In the data rows, 128 means zero.
Some points, one per row:
[ 89  98  78  69 149 165  81  96  75 110 181 111 116  82 102  76 162 102
 181 182 141  82 123  93]
[ 38  39 180  39  35  65  36  76  98 182  56  36  36 180 164 126 181 180
  39  40 155  59  39 181]
[153 109  73  84 176 168 107 112 116 137 173 164 103 113  90 129 120 152
 137 175 129  83 131  76]
[ 81  87  79 113 124 111  94 183  39  42 181 177 157  38 154 181 127  51
 125 182  99 183  39 151]
[130 117 143 180 176  47 178 179 144 113 100 177 178 180 174  39 181 180
  56 120  37 170  70 116]
[179 126 143 102 138 122  80 108 181 165 146 147 117 143 112 146  97 119
  96  93 113 145 164  81]
[ 81 117 134  75  54 149  96 183 125 104  40 157 129 121 178 140 125 147
 124 177 171 183  55 101]
[114 100  96  71 139 161 109 113  72 118 131 108 117 100 139 121 164 118
 156 168 158  97 138 119]
[166 128 168 180 125  72 132 183  45 126  79 177  70 176 171 171 175 180
 151 114  37 169  47 181]
[179 157 178 172  60 142 176 177 136 116 117 170 171 170 178 145 161 115
 131 115  86 183 143 181]
[ 81 142 119 164 149  94 150  96  85 103 105 163  94  91 107  87 152 141
 167 137 102 124 181 160]
[151 106 126  95 134 177 139 136 181 154 126 111 170 122 152 175  84  93
 108  69 140 128  97 103]
[179 149 176 169 154  83 107  90 175 142  75 161 112 180  97 158 103 148
  97  74  85 183 181 114]
[138  80 144  87  99 159 113 173 151 163 181 133 169 112 178 100 139 123
 145 147 179 147 103 128]
[147 145  39 139 139 104 103  41 181 182  45 106  56 142  74 146  83 143
  67  40 179 117 104 181]
[130  76  39 103 122 178  36 129  77  42 100 150 162  38  36  87  87  39
 181 182 179  75  39  77]
[172 106 100  91 154 142  74  89 173 163 165 131 107 148  94 127  95 105
 125 118 135 104 150  84]
[106  96 143  67  98 159 106 175 113 149 176 127 178 124 178  98 134 102
 140 138 157 137  94 105]
[ 99 145  79 151 157 173 160  81 111 120 133 117 109 110  85 101 144 123
 148 144 168  82 112 164]
[ 38 163 155 136 140 102 178 166 125 109 148 177 178  77 145 124 147 144
 181 135  63 152 126 116]
[179 151 176 180 137 111 152 125 181 152  57 156 133 180 137 181 114 168
  56  86 102 183 181 161]
[165 157 180 164 102 102 135 156 181 140  90 166 156 161 160 172 128 138
  94  83  83 183 181 150]
Here are 16 more points, each followed by its number:
[112 153 101 180 166 100 164  63 106 106  85 157 117 102  78 115 140 140
 132 141  96 124 181 181] 0
[179 167 165 139 131  83 129 102 115 182  84 170 178 110 140 181 181 180
  90 107  37 183 173 115] 1
[ 95 118 110 126 118 178 130  47  86  40 181 176 178 148 143 107 181 137
 181 182  92  93  74 126] 2
[125 125 168 169 119 119 178 143 103  78 147 147 178 141 156 181 161 110
  87 130  76 183  96 181] 3
[104 146 147 111  76 147 147 183  96 110 140  93 178 139 178  95 143 117
 153 127 174 146 107 148] 4
[ 48  54 180 180 176 142 178 183  83 182 178  38 160  38 178 181 118 180
 177 182  73 161  73  65] 5
[ 94 181 125 180  44  36 164 125 136  40  40  51 141 180 103  74 108 177
 175 182 163  98 132 133] 6
[173 158 180 150 131 115 114 128 181 158 123 151 145 154 142 181 103 132
  94  78  92 183 169 108] 7
[107  78 117  64 146 178  45 138 137 120 181  94  98 107 125 123 170  39
 181 182 155 113 106 126] 8
[177 122 101  93 125 157  99 134 181 170 181 101 110 130 153 123 111  94
 111  83 179 115 144 107] 9
[164 160 180 167  87 113 152 174 172 126  57 156 156 166 165 175 131 148
 101  88 101 183 170 162] 10
[ 88 164 123 145 130 150 165 130  59  86 141 136 175 112 148  72 181 118
 149 132 149 133 116 159] 11
[ 95 144 166 141 109  98 155 143  88 104 102 164 160 113 159  99 168 133
 155 146  92 165 178 160] 12
[ 96 181 103 173 176 152 178  99 127 180 119  95 129 134 109 124 123 150
 146 154 176  77 134 181] 13
[112 172  99 180 160  36 178  83 166 100  40 177 123 124  36 174 127 144
 133 108 107  94  75 164] 14
[ 99 147 142 156  98 164 178 164  93 105 117 134 175 142 169 108 165 130
 162 148 148 161 115 181] 15
Which of these numbered points is nearest to each point below, looking only along the 4 directions in which the first points spread most? Its number follows each.
[179 181 180 180 142 104 161 139 181 172  86 162 128 162 116 175 107 175
  91 131 104 183 181 158] > 1
[179 181 180 180 111  57 126 157 181 105  76 115 111 180 138 136 127 109
 113  81  79 183 149 117] > 1
[ 99 164 119 178 153  73 168  90  93  97  93 175 114 121  89 113 148 139
 161 144 103 114 174 162] > 0
[179 125 180 145 127  98  96 137 181 161 101 144 126 169 126 180  95 136
  66 104 110 183 178 101] > 7
[170 153 180 180  91 114 178 146 175  98 114 167 178 180 173 175 163 156
  87 103  86 183 158 181] > 10
[160 161 180 173 103 114 146 163 170 119  89 157 162 172 168 163 137 145
  95  91  85 183 179 153] > 10
[165 103 125  82 144 152 102 127 181 152 158 101 166 150 131 134  77 122
  77 117 144 121  70  57] > 9
[ 88 181  42 180 101 148 178  90  84  55 179 149 138 128 117 164 181 180
 118 180 124 109  81 181] > 11
[154  98  39 100 114 178  36 115 102 104 120 113 136  38  36  75  39  39
 181 172 179  85  71 128] > 8
[ 72 105 103  72 145 163  92 125  93 118 176  92 127 108 110  68 107 133
 181 177 170 102 157 102] > 8
[ 62 131 110 168 124 131 145  73  72 129  93  97 122 170  90  67 159 145
 141 128 151  78  84 181] > 6
[ 85 157 115 177 143 126 178 108  77 106  98 149 121 120 111  93 152 150
 162 146 127 117 154 181] > 0
[113 159 114 180  51 111 178 183  87  62  93 108  80  38 178 174 146 127
 104 182 179 109 163 136] > 11
[179 181 159 180  79 114 169 183 181  40  51  79 177 137 157 181 111 180
  67 101 163 178  91 132] > 10
[137 152 167 157 133 127 178 134  52 122  92  85 136  73 156 181  82 153
  91 115 130 126 107 181] > 6
[176  40 141  58 130 167 115 141 167 159 178 117 132 165 165 143 106  88
  95  93 153 109 145  75] > 9
[145 137 108 180 176 137 178  65 145 132 104 147  62 155  78 133 134 132
  95  96 143  89 167 181] > 14
[179 114 110  81 131 162 100 122 181 159 159 107 136 149 127 158  85 121
  95  96 179 109 104 105] > 9
[104  95 161  66  81  89  80 170 118 120 154 151 168 109 176 104 127 101
 154 123 123 163 171 117] > 4
[179 131 168 122 139  99  86 101 181 170 135 159 124 155 122 150 100 123
  90  84 118 164 166  87] > 7
[172 129 112  92 161 178 112  93 181 150 160 113 132 138 116 169  71 121
 134  66 162 102  98  95] > 9
[ 71 111  52 111 174 142 123 177  41  70 181 142  36  38 148 117 166 121
 181 182 121  75  66  39] > 2
[179 121 142  39 139 112  92 114  98 164 181 118 146 180 150 181  87  44
 102  58  37 109 134  39] > 9
[ 99  79  86  67 150 164  95  90  98  95 181 112  76  87  88  76 121  97
 181 182 150  53 139  71] > 8
[179 117 107  95 149 133  78 101 177 162 161 135 112 160 102 154 102 113
 113 105 113 119 142  86] > 9
